500 stands for zero in the data rows.
Every row has a hidden score. In each pair, how much higher is the second row's than the first's? 15 means about the same, 30 much higher and 0 much lower. The score is a weighted sum of the row's numbers plus the product of two more (or one squared), each taken from its middle value.
413 560 532 407 511 379 662 433 626 400 603 514 578 448 372 490 406 675
506 421 400 557 341 511 370 451 428 559 551 410 455 419 616 516 653 414 >> 13
396 361 654 623 633 615 370 546 550 358 407 702 606 561 752 411 406 510
624 421 419 482 473 483 341 338 541 559 509 448 521 410 716 437 543 397 >> 20
750 672 372 388 360 370 341 395 362 710 628 410 315 419 472 376 730 423
455 404 645 425 511 634 360 404 720 450 424 702 718 514 671 437 423 692 >> 11
371 370 532 595 605 587 483 630 522 492 458 655 587 711 607 358 415 466
599 370 664 388 605 521 389 687 428 400 415 599 502 438 580 358 466 414 >> 15
464 395 494 633 482 596 379 546 475 542 424 665 437 580 716 446 466 431
388 344 598 651 652 737 360 687 579 400 441 636 493 617 843 464 449 466 >> 23
413 577 635 586 454 549 558 630 626 425 372 420 559 730 345 516 398 527
362 551 475 369 454 530 530 376 550 417 534 429 399 448 535 736 415 831 >> 12
413 517 419 378 463 417 643 423 541 425 509 401 596 523 345 596 415 588
666 603 372 473 379 398 332 602 343 752 841 373 352 372 390 402 739 345 >> 20
413 387 344 435 388 379 530 423 400 559 543 382 399 372 535 640 653 544
413 551 626 454 680 502 775 602 710 400 372 646 700 777 363 552 389 571 >> 15
733 750 353 435 360 351 633 357 362 735 603 373 324 344 381 666 509 466
531 672 372 388 576 389 699 386 607 484 688 373 606 363 354 736 381 875 >> 20
362 482 541 388 689 577 727 357 814 400 449 589 775 542 526 648 364 814
523 395 532 764 511 643 332 715 419 467 381 514 455 467 626 393 602 397 >> 18
405 430 635 661 463 492 549 696 541 433 389 495 540 598 426 367 423 449
573 439 673 407 426 502 332 433 447 509 526 457 502 419 462 402 475 362 >> 19
438 361 664 435 718 634 483 753 579 366 424 674 709 580 517 464 347 518
818 767 381 369 369 389 520 357 437 651 577 420 465 391 417 622 466 449 >> 11
421 352 635 435 595 671 417 470 560 391 415 655 643 636 671 455 415 736
413 404 635 360 680 690 351 395 607 425 483 721 549 514 707 464 364 831 >> 16
480 525 372 699 360 455 596 583 362 542 432 382 427 429 444 534 602 388
371 664 391 331 576 332 511 357 456 458 739 391 362 467 399 692 551 631 >> 12
337 413 692 444 746 492 605 640 758 391 381 712 709 589 462 490 381 492
582 698 391 557 520 389 793 367 513 576 654 382 653 382 390 771 432 414 >> 9
430 499 532 491 520 455 454 809 409 484 449 457 390 523 372 411 517 484
405 395 504 623 558 615 464 593 532 433 389 561 540 598 508 446 364 458 >> 9
792 620 344 444 398 379 426 338 353 584 781 420 343 372 481 402 705 362
447 387 560 529 642 605 379 640 597 433 415 778 728 664 580 385 406 510 >> 18
750 733 400 510 350 314 351 348 390 785 739 354 324 372 417 429 679 388
405 387 654 548 623 662 558 715 635 366 389 636 690 692 490 455 372 510 >> 8
371 447 551 360 586 445 558 687 466 375 585 580 672 457 444 508 415 510
750 508 391 388 360 389 341 395 343 726 594 401 352 335 571 402 747 371 >> 8
531 352 513 764 576 643 370 593 428 500 355 580 437 514 752 402 483 397
430 447 645 350 614 351 530 564 419 400 594 608 615 401 408 446 551 536 >> 13
379 395 504 595 605 577 558 583 635 333 372 608 728 636 535 508 381 510
624 620 409 360 558 389 577 395 390 467 747 335 380 354 381 780 670 614 >> 11
480 629 494 378 633 342 539 395 503 417 594 504 653 335 363 543 475 675
371 542 466 473 671 483 615 583 607 400 415 561 625 570 408 525 423 518 >> 16
464 456 409 670 454 445 558 734 456 417 407 420 465 627 417 490 398 492
455 568 381 350 605 342 511 367 456 366 730 448 455 354 399 798 500 692 >> 16
438 689 325 388 548 351 765 451 390 408 654 420 446 485 336 701 509 718
464 421 645 633 661 709 407 508 541 366 355 636 625 655 734 499 415 510 >> 19
430 499 485 435 482 624 492 367 786 408 381 617 615 636 517 543 415 623
590 517 381 586 548 445 492 376 522 576 526 391 502 429 444 648 679 336 >> 14
346 430 607 444 623 483 370 715 381 492 424 665 437 598 544 367 509 466
641 378 654 425 595 549 370 508 371 417 407 683 493 382 508 376 636 388 >> 11
354 465 504 350 633 718 662 395 682 375 517 467 756 514 490 771 321 875
674 551 532 341 576 351 464 753 362 634 756 429 352 382 363 376 764 353 >> 20
615 689 344 435 341 342 803 348 353 668 560 344 352 419 363 560 466 527
455 603 457 350 360 436 502 348 456 517 577 354 474 419 390 464 475 536 >> 16
447 465 532 586 567 605 502 574 635 400 389 665 606 683 499 499 457 675
455 594 457 633 473 511 624 602 409 442 534 439 352 504 399 587 440 492 >> 12
405 473 541 633 576 596 530 640 645 366 424 504 521 664 508 560 406 449
632 551 419 397 539 379 379 376 456 584 603 391 484 344 472 675 449 379 >> 17
607 568 391 360 454 408 520 386 409 391 858 401 427 391 363 719 636 544
413 439 730 604 576 521 671 574 550 408 398 693 634 655 372 437 398 475 >> 16
472 776 428 407 454 417 699 395 541 576 654 382 465 514 399 596 364 449
506 439 419 425 445 558 502 395 419 475 398 457 446 410 462 578 466 631 >> 18
405 430 579 444 680 577 445 470 616 375 389 627 615 636 580 446 423 666
599 404 438 435 332 361 379 470 353 760 620 373 362 363 481 402 901 405 >> 15
379 620 494 416 501 361 558 423 400 442 611 420 418 372 462 481 475 623
421 387 588 623 463 558 407 621 381 450 398 552 371 580 472 349 543 414 >> 15
540 439 588 397 398 530 426 451 475 567 475 439 559 401 598 358 475 423
531 542 334 586 379 436 520 433 409 726 628 354 371 372 562 683 534 440 >> 8
405 542 551 407 680 643 596 470 692 442 475 561 756 608 399 622 381 718
548 456 391 529 398 436 633 499 503 626 449 410 596 410 526 508 517 423 >> 11
733 681 334 397 398 342 445 367 447 685 637 382 390 429 399 525 457 379
455 525 353 378 341 398 727 376 513 567 543 391 568 514 390 622 423 588 >> 11
396 413 635 473 567 530 605 734 503 408 415 599 484 608 381 411 355 510
506 421 560 435 548 549 351 433 550 442 492 420 568 485 580 437 440 414 >> 20
523 577 541 407 576 577 483 404 626 408 492 523 690 514 381 516 423 571
447 387 400 576 529 568 417 489 579 458 398 523 484 495 526 393 415 449 >> 17
430 491 532 586 501 549 407 630 513 467 407 636 446 683 399 367 423 414
379 395 805 529 576 671 379 546 645 408 398 636 549 617 562 402 398 605 >> 19
447 387 447 680 407 577 445 564 494 609 407 523 578 514 562 525 500 414
430 378 409 661 360 445 407 668 353 668 441 391 390 476 562 349 611 345 >> 15
455 664 466 388 746 370 586 433 522 417 654 448 493 438 363 754 551 536
489 370 569 736 605 681 370 593 409 458 415 561 437 504 644 376 475 379 >> 20
388 603 522 416 407 351 709 612 419 408 483 467 437 551 372 464 423 553
750 689 409 463 369 379 426 348 419 752 671 344 409 429 390 508 636 423 >> 22
413 413 447 708 407 587 502 546 475 542 415 420 380 664 616 402 466 397
362 473 626 557 576 766 549 574 597 366 381 617 662 692 562 472 406 553 >> 5
776 724 362 397 360 361 530 367 390 634 688 382 333 363 490 464 619 405
388 430 541 614 595 662 332 574 560 433 389 674 399 627 680 393 449 484 >> 12
658 629 344 341 454 398 502 395 353 542 628 439 474 344 399 560 713 475
658 646 409 369 398 351 454 367 419 383 713 373 380 325 390 534 815 571 >> 7
641 776 381 388 379 351 464 404 447 659 679 363 465 344 381 657 585 405
590 430 532 623 369 474 577 555 400 567 441 495 446 419 390 420 594 405 >> 11
371 387 588 510 718 662 530 687 645 408 355 570 634 664 472 446 364 666
565 404 504 397 398 436 389 451 381 559 568 401 409 382 508 385 645 345 >> 13
666 689 457 360 398 342 464 386 409 492 662 410 390 382 408 358 824 588
396 344 635 444 633 587 360 499 635 375 389 721 493 589 616 376 372 623 >> 15
489 447 598 501 529 408 558 715 400 484 407 486 437 683 390 402 551 449
413 534 504 416 586 474 643 480 645 383 449 439 559 514 372 604 389 614 >> 15
413 387 682 378 642 841 351 480 645 391 415 853 634 589 698 402 355 701
590 733 372 378 341 351 831 395 381 634 637 335 399 391 408 763 500 649 >> 8
514 387 428 708 426 558 436 602 447 676 364 542 427 561 598 402 526 388
480 715 391 482 529 445 699 508 607 425 466 410 531 561 318 666 415 501 >> 16
447 404 551 604 539 530 398 668 419 467 458 580 418 674 553 402 492 414
590 733 344 360 360 379 577 395 371 659 620 363 352 325 399 499 636 423 >> 17
556 447 428 642 539 577 436 414 588 433 441 542 540 476 662 640 457 414
405 499 626 425 473 389 624 743 541 408 389 542 568 532 399 385 449 510 >> 20
540 482 607 529 416 492 379 668 390 525 449 476 362 514 435 341 619 414
531 456 532 473 539 540 417 433 475 400 458 599 474 589 589 393 415 466 >> 16
548 594 344 510 388 389 577 423 419 592 560 363 380 410 435 640 568 484
691 404 428 350 388 389 483 414 390 609 637 344 418 391 589 437 636 353 >> 28
421 447 513 670 595 587 549 433 597 383 398 599 587 796 562 596 372 597
405 646 560 369 642 361 690 480 513 391 603 523 568 542 408 640 440 692 >> 11
438 395 673 463 567 568 407 687 447 400 398 740 437 542 626 385 483 405
388 404 701 510 718 671 379 593 456 375 364 617 502 627 508 358 492 484 >> 20
388 638 522 576 642 615 690 508 833 400 347 495 718 683 417 640 364 744
362 404 475 680 520 634 520 677 550 442 398 542 502 711 544 472 398 484 >> 14
396 560 551 322 605 624 605 357 626 358 432 523 775 485 426 683 398 779
742 404 400 604 388 436 370 367 390 626 458 344 333 401 580 393 628 371 >> 25
599 430 372 548 463 492 426 499 428 634 407 420 399 457 589 429 662 379
405 439 777 501 511 596 436 602 635 391 432 721 540 598 435 393 381 510 >> 13
455 568 438 416 426 445 615 442 541 542 475 373 662 542 508 552 457 440
455 378 720 595 529 662 407 602 541 366 449 683 540 561 472 446 415 405 >> 16
405 404 494 623 539 587 389 640 560 400 475 589 568 514 689 437 500 397
750 577 457 331 332 398 341 386 390 609 739 335 333 372 444 420 790 345 >> 23
379 724 381 491 623 511 652 404 616 408 381 457 512 561 390 640 398 675
472 551 391 369 445 464 483 329 654 517 500 410 390 457 644 578 406 475 >> 11
700 465 372 576 379 436 360 386 324 701 585 354 362 382 698 437 798 397
413 499 645 529 511 483 567 753 579 366 381 570 512 617 381 402 440 484 >> 4
379 655 372 510 482 492 699 395 541 417 466 363 390 589 426 613 398 527
607 404 522 501 426 605 323 357 400 542 407 467 512 429 644 446 602 466 >> 20
649 413 673 595 492 624 323 423 466 592 372 552 521 410 734 393 602 362
388 430 598 444 529 596 558 555 870 391 424 721 728 683 462 516 398 727 >> 4
405 430 598 595 511 436 549 593 381 442 449 495 446 570 372 393 594 510
523 629 353 727 360 342 690 612 400 592 509 410 540 532 408 587 483 431 >> 16
582 421 748 360 774 615 389 414 447 417 441 655 634 410 779 402 457 431
354 439 522 699 623 492 558 536 748 417 347 636 643 730 490 437 381 510 >> 1
860 465 372 435 416 398 351 433 324 844 696 410 380 344 571 402 739 379
438 646 362 435 388 417 511 404 428 467 551 439 380 382 571 604 466 544 >> 5
388 473 607 595 539 558 473 451 532 475 432 523 484 636 417 411 406 492
413 370 626 444 633 700 341 470 569 383 432 778 502 617 725 402 389 518 >> 13
700 646 428 708 332 502 407 461 353 869 551 354 352 354 399 402 756 423
438 698 391 369 445 389 652 386 381 433 679 354 409 382 399 736 628 692 >> 6
430 413 551 755 463 643 558 659 588 408 364 570 681 608 481 490 406 518
388 525 485 360 511 427 624 404 682 425 603 514 841 608 381 631 372 788 >> 16
421 395 607 680 454 596 436 593 466 425 364 486 446 589 472 402 415 414
396 456 635 557 689 596 577 489 635 433 389 665 718 636 535 490 381 605 >> 13
362 577 485 397 501 332 699 574 456 400 568 457 493 495 390 596 466 544
632 378 701 520 652 634 341 386 579 417 389 599 662 457 635 376 475 397 >> 27
396 395 551 642 595 530 520 574 616 391 389 702 606 730 526 481 432 475
413 352 560 576 558 737 558 649 550 391 407 674 662 683 553 481 347 510 >> 17
497 603 532 397 416 464 549 367 419 509 577 382 418 429 399 367 398 588
438 638 569 388 416 398 577 659 371 433 551 420 484 551 318 446 449 458 >> 7
371 698 372 416 398 370 662 357 597 618 560 373 484 419 435 560 381 614
590 681 344 331 350 370 473 395 334 760 739 354 352 391 390 543 722 405 >> 15
379 655 438 548 360 370 643 517 447 425 415 420 352 580 372 578 398 518
590 698 344 350 341 332 577 357 362 810 747 373 418 354 381 543 662 440 >> 20
868 836 353 388 576 342 502 357 635 735 739 363 427 410 372 710 457 458
506 525 485 444 360 474 502 395 484 551 475 335 474 354 453 437 457 449 >> 12
565 344 344 642 416 596 389 527 456 651 398 476 559 561 562 376 705 362
801 594 381 435 360 389 407 395 353 735 654 382 324 401 426 481 653 362 >> 14
354 395 664 454 727 653 473 499 729 408 398 617 737 636 616 472 389 710
725 447 315 576 398 398 360 367 381 835 517 523 390 354 607 385 807 388 >> 15
708 404 391 670 398 445 398 376 324 743 568 420 390 410 607 385 790 353
405 430 466 501 520 502 454 414 673 383 500 486 549 608 671 596 406 571 >> 8
674 378 409 604 426 474 332 583 334 685 424 504 390 410 607 376 636 362
497 646 362 350 360 379 586 357 588 592 662 401 512 467 345 710 423 518 >> 14
472 413 457 604 539 615 379 499 588 509 381 627 484 514 725 385 423 414
725 681 409 378 614 351 464 395 550 693 773 335 446 438 381 666 585 414 >> 18
624 370 428 586 360 549 360 442 409 601 407 439 437 448 689 393 543 449
362 612 409 604 482 408 624 612 400 433 407 448 409 514 390 560 500 475 >> 16
531 646 381 416 360 370 360 433 428 618 739 373 399 401 635 499 517 371
396 430 645 416 633 662 539 536 758 391 398 693 690 655 499 481 364 649 >> 14
421 421 607 670 529 455 473 677 390 375 466 608 371 514 408 411 551 527
497 447 372 595 416 502 558 555 400 559 449 420 455 457 426 411 568 414 >> 20
362 560 748 576 567 521 671 659 795 375 432 552 784 740 372 543 364 553
413 387 447 538 520 596 549 612 541 400 415 542 634 664 453 472 449 536 >> 21
371 560 569 322 605 370 624 583 484 425 543 627 559 514 345 640 406 657
447 378 588 388 520 596 417 386 522 433 526 646 512 429 662 516 347 631 >> 5
396 395 682 529 605 615 633 593 635 375 364 599 615 664 444 446 364 571
362 612 541 529 501 483 718 357 607 433 483 382 418 532 435 745 406 571 >> 14
362 387 673 482 614 558 426 612 663 366 398 655 737 561 508 402 381 475
573 404 635 717 360 530 389 602 343 592 364 504 512 598 508 332 568 362 >> 15
733 568 325 520 350 398 520 357 353 718 739 401 409 429 399 490 747 397
438 672 409 341 642 361 624 423 456 400 671 420 484 382 399 807 560 605 >> 14
497 387 522 755 680 681 370 602 428 551 372 702 502 570 734 393 543 362
379 491 513 369 520 389 662 499 456 417 577 561 606 514 372 604 432 770 >> 16
447 413 635 548 595 653 323 593 419 442 407 561 446 532 544 358 526 431
388 517 447 388 529 492 662 423 597 383 585 391 690 476 472 710 440 762 >> 10
413 542 391 633 416 511 605 677 503 425 381 448 474 617 345 560 406 510
447 447 409 623 407 464 502 612 428 626 407 401 399 429 544 376 645 379 >> 7
649 413 522 633 445 681 323 414 390 467 372 504 455 419 779 385 645 379
447 560 362 350 416 427 633 404 437 383 671 486 502 429 526 789 398 553 >> 1
691 404 438 378 322 408 360 404 381 685 645 476 343 354 707 358 645 397
590 378 569 482 642 794 351 395 550 417 441 646 718 438 689 402 475 510 >> 7
396 413 532 397 576 624 389 517 682 366 389 674 521 730 490 411 381 475
354 499 569 444 708 747 615 480 739 450 466 589 634 683 435 569 415 640 >> 14
396 594 457 689 567 549 615 640 729 400 347 514 578 805 399 631 423 571
540 421 504 614 623 587 332 470 560 400 398 599 540 523 598 411 509 431 >> 17
607 603 353 463 407 361 699 367 362 651 688 335 371 354 354 525 688 475
607 689 428 369 426 417 680 376 381 509 756 401 390 363 354 719 636 579 >> 11
421 413 372 623 369 417 577 433 409 559 483 420 446 467 535 587 432 397
396 586 438 350 492 521 633 367 560 433 551 373 521 514 508 648 381 805 >> 19
599 378 635 350 586 521 351 574 447 458 534 683 455 382 381 446 568 414
556 413 494 463 473 718 332 404 710 542 534 486 502 467 644 499 381 431 >> 14
674 767 372 416 341 361 567 367 494 626 585 373 437 391 399 675 423 405
413 421 560 520 595 577 483 536 607 408 398 608 446 749 499 499 406 544 >> 17
776 681 353 614 369 389 502 395 400 810 671 335 390 316 390 437 645 423
396 612 457 755 482 427 784 621 475 442 432 382 437 551 345 596 483 492 >> 6
413 465 758 435 539 492 502 668 569 408 407 636 446 683 336 402 355 510
388 629 428 425 567 417 671 423 532 400 560 391 709 608 345 622 389 701 >> 15
438 542 409 331 482 408 539 414 550 450 637 410 502 344 580 745 406 605
632 395 598 416 812 643 370 423 522 450 449 636 606 410 680 367 457 440 >> 26
438 715 353 482 416 342 586 395 484 551 560 354 371 495 363 648 466 571
464 542 428 473 558 474 615 470 475 433 441 420 437 438 472 648 475 579 >> 13
371 370 598 661 680 577 492 687 635 350 330 627 690 627 499 437 381 588
379 447 617 567 445 577 473 593 550 408 415 570 465 721 472 437 364 527 >> 12
599 577 409 397 576 540 473 348 645 525 475 410 634 419 472 763 381 484
489 603 353 397 369 417 577 338 447 676 637 373 418 363 481 596 619 423 >> 11
767 612 494 341 426 379 417 357 400 492 764 410 446 363 453 393 653 431
447 352 626 407 661 690 398 338 541 358 347 665 672 485 807 385 355 536 >> 11
649 733 372 642 313 361 671 433 381 634 637 363 343 363 336 525 722 388
371 413 701 557 558 577 483 649 626 375 372 542 681 608 417 472 381 605 >> 17
362 534 598 360 727 408 558 593 588 417 543 617 737 514 354 613 449 588
438 413 682 604 454 483 417 640 409 458 449 589 465 674 535 341 475 388 >> 4
421 793 447 360 548 304 662 367 466 400 739 382 409 382 390 727 713 736
717 491 400 746 341 445 370 583 371 643 449 382 343 419 490 429 619 345 >> 22
